rotation ticks, each row followed by its count of ticks
The counts run from 0 to 271.
[108  77  99  84 113 153 125 126 125  85 157 116 147 114 129 106 142 124
 146  96 114  88 127 147 163 113  87 124 172 148 128 114 150 113 161 110
  85 134  89]	162
[154 137 124  73  94 161 122 158  78 103 169 110 167 109 144 132 125 129
 140 111 117 117 141  98 140 103  87 128 177 101 156 117 163 117 118 107
 101 135  96]	252
[142 135 113 147 122 103  83 110 167 146 129 163 124 138 108 124 100 128
 143 146  93 104 166 146 148 131 152 157 138 189 105 136 124 183 184 186
 139 143 122]	41
[136 153  93 105  94 111 171 115 115 129 108 160 154  61 147 153 165 152
 147  97  99  94 131  98 142 133 110 157 143  95 116 132 167 127 152 118
 111 124 166]	59
[134 156 172 107 141 130 122 167 167 145 182 164 141 122 130 139  65 134
 113 153 147 133 114 171 142 113 122  89 133 150 148 141 105 128 126 161
 102 170  94]	16
[127 141 141 141 119 105 121 120 158 164  98 171 147 104 128 132  66 150
  88 145 125  73 120 156 129 145 156 113  82 147  95 182 137 125 151 140
 108 123 122]	209
[116 120 126 146 138 164 131  93 163 115 174 168 117 123 137 164 164  93
 176 138 109 136 150 136 143 120 149 164 152 176 118 139 138 185 142 152
 118 143 128]	167
[148 180 110  98 103 114 119 133  93 136 129 182 152  82 149 125 186 161
 147 100 110 120 144 145 132  95 149 130 150 105 112 141 168 110 173 105
 107 115 150]	187
[133 171  78 120 131 128 114 111 136 120 162 177  91 127 143 154 110 145
 127 171 141 124  98 175 131 136 123 147 121 148 187 134 142 151 147 147
  82  96  89]	155
[129 139 141 110 118 142 116 175 108 173 115 133 181  92 133 132  75 152
 113 109 152  96 108 134 106 120 109  89 118 117 129 136 168  97 148 134
 112 101  86]	212
[123 135 143 124 116 116 119 164 122 173 103 145 169  94 138 125  54 160
  98 125 136  75 105 134 128 130 113  84 101 125 114 159 162  89 148 132
 119 115  89]	211
[167 141 107  64 123  94 137 114 123 104 161 130 100 105 127 128 121 145
 198 121 107 115 152 165 128 108 141 159 146 156 114 129  96 167 153 163
  97 136 145]	128
[160 147 110 107 120 132 134 113 100 139 198 171 147 113 105 134  64 121
 109 129 144 136 164 120  96 104 152 145 130 159 148 156 140 187 140 116
 146 170 122]	180
[132 143  69 118 153 126 171  80 145 145 193 178 108 103 125 129  71 136
 146 125 129 139 125 115 129 129 119  97 161 137 138 113 159 170 150 135
 125 155 126]	92
[116 173  74 129 130 108 127 130 126 110 165 162  89 117 149 155 114 153
 118 173 144 113 105 166 153 137 110 135 114 158 178 162 138 137 137 154
  79 115  90]	156
[153 128  88  73 104 107 133 152  83 123 125 105 152  98 145 115  77 179
 117  90 123 103 136 129 132 145 104 110 145 115 134 131 146  83 141 121
  79 129  88]	123
[153 132 135 136 131 110 120 118 195 123 100 137 142 115 142 164 122 109
 138 120 106  99 130 136 141 152 110 115 180 114  77 130 182 120 171 176
  80  98 136]	133
[139 115 173 113 123 132 149 134 177 125 160 141 142 126 123 171  38 125
 113 154 138  93 114 121 134 144 105 146 129 158 154 140 108 150 103 161
 119 155  90]	143
[155 155 134  97  82 162  98 173  67 130 159 109 148 105 122 139 107 126
 146 139 103  87 158  99 139  96 122 140 105 135 150 151 114 159  97 136
 112 137  99]	50
[134 145 140 120 125 133 145 160 169 151 154 190 160  61 130 142 124 106
 113 103 125 111 123 151 151  81 112  89 120 120 130 131 118 132 162 120
  93 169 162]	19
[114  89 123  93 146 148 132 144 102 131 141 110 158 113 138 129 127 180
 190  80 117 125 147 140 130 130 103 153 152 185 134  98 124 112 154 160
 129 151  79]	36
[157 160  90 136  92 108 101 158 114 118 136 154 157  93 119 133 127 100
  54 136 121  87 151 130 143  98 117 125 116 126 138 182 155 128 155 112
  85 130 118]	248
[101 117 132 175 124 141 109  98 182 134 131 174 127 132 136 142 117 123
 120 158  84  99 150 100 184 165 138 130 130 162 100 157 167 144 121 142
 123 168 106]	170
[131  67  57 115 144 132 152 120 132 132 126 117 146  82 126 131 106 128
 119  61 129  97 146 135 132 146 103 111 129 156 109 122 159 110 172 130
  81 136  96]	33
[106 126 100 128 122 186 127 142 123 140 112 126 132  75 163 160 181 129
 194 102 106  93 122 118 149 117 111 123 110 119 123 120 155 118 130 139
  68  89 113]	226
[144 166 104  76  84 135  89 117  78 125 135 155 111 114 146  95 153 161
 170 126  85 100 135 146 139 117 169 120 151 117 110 147 151 130 142 104
  89 101 125]	189
[119 125 120  99 119 186 153 144  95 147 153 154 154  73 145 157 131 134
 120 103 153 108 107 133 114 116 128 130 106 117 167 137 151 108 113  78
  84 120 103]	86
[115 113 210  77 107 164 103 121 153 113 149 152 167 136 140 137 133 139
 174 131 119 101 108 164 132 102 129 169 166 159 130 117 138 137 144 128
 136 127 100]	75
[127 124 126 116 146  68 149 118 143  80 146 137 116 110 120 159 122 132
 109 149 143 101 130 179 129 148 120 148 133 184 108 198 153 124 136 147
  89 133  96]	68
[128 103 153 114 138 108 169 146 136 115 137 110 149  76 139 143 135 121
 150 101  97  97 152 115 150 140 123  94 151 134  65 169 145  99 115 126
  92 181 120]	198
[140 189 123 115 116 117 126 139 109 145 136 187 163  76 153 132 166 159
 134 100 112 143 140 134 137 106 132 122 158  96 119 140 181 109 173 110
 115 136 151]	186
[154 118 146 147 163 137 122 151 175 131 179 149 153 108 120 170 123  83
 106 110 143 147 167 151 125 130 139 115 135 163 108 162 131 127 144 162
  79 165  95]	106
[118 116 129 121 102 162  98 121 109 166 122 145 186 117 119 131 116 140
 162 109 110 100 154 108 110 101 131 167 140 152 124 113 171 176 181 141
 173 118 109]	240
[102 102 136  94 133 175 125 123 122  99 176 128 145 132 144 139 156 136
 204 113 105 119 131 128 155 109 101 144 187 159 134  99 149 132 135 140
 113 153  85]	164
[139 153 103 140 118 103 156  86 156 105 150 164 115 106 140 158 122 123
 144 149  88 108 149  85 152 168 117 122 170 110  83 150 184 154 123 141
 118 153 149]	259
[144 164 134 127 106 147  64 126 130 148 139 174 142 160 127 151  95 165
 126 159 125 130 138 133 131 130 144 182 134 163 168 123 136 160 156 169
 140 119  83]	243
[ 93 100 130 136 116 130 132 149 115 157 117 133 196  89 127 122 131 165
 152 100 101  85 155 101 159 112 107 155 120 172 109 126 150 137 160 143
 171 167 112]	238
